(in the rows, 128 means zero)
Where one turn sends some rows of the set: a few examples, then the rows asked
j741: [105 160 126 137 130 118 154 153 155 117 118 122 129 125 160 133 116 124]
j523: [180 143 120 135 151 130 156 123 124 118 111 126 141 134 150 118 116 126]
j761: [155 163 129 143 124 136 149 134 196 111 119 125 125 126 125 104 108 156]
j305: [174 152 125 145 131 118  76 133 152 114 113 126 135 115 158 155 123 176]
j434: [163 167 122 164 115 133 157 128 168  97 122 126 106 112 135 100 103 162]
j353: [174 151 120 159 120 113  83 141 133 102 117 128 123 113 157 158 128 172]
j63: [195 139 111 148 125 114  91 141 185 111 116 126 122 130 141 133 107 122]
j377: [196 139 107 165 113 109  98 147 163  96 120 127 108 125 142 135 110 119]
j648: [176 141 118 141 144 125 159 132 117 111 113 126 137 138 145 123 122 120]
j970: [165 145 124 148 122 111  78 151 150 107 118 127 134 126 147 164 135 164]
j771: [105 152 109 142 131 126  85 116 147 114 100 124 115 108 138 141 114 144]
j814: [205 146 107 159 124 117  95 127 168 106 115 127 112 114 154 125  97 132]
j38: [148 158 125 159 108 126 155 153 175  94 126 126 112 131 117 112 120 144]
j248: [117 169 126 132 142 128 151 129 160 127 112 122 132 111 175 122 100 140]
j902: [108 154 107 147 128 125  87 113 139 111 100 124 109 103 142 139 112 147]
j888: [173 139 121 131 149 127 155 133 131 118 112 125 146 143 142 123 122 119]
j53: [116 168 120 153 127 121 159 138 133 109 118 123 114 108 174 125 106 136]
j49: [104 151 108 147 125 123  87 121 140 109 102 124 110 108 136 143 117 141]

j761 -> j38
j353 -> j305
Now find these:
j49 -> j902
j888 -> j648
j248 -> j741
j377 -> j814

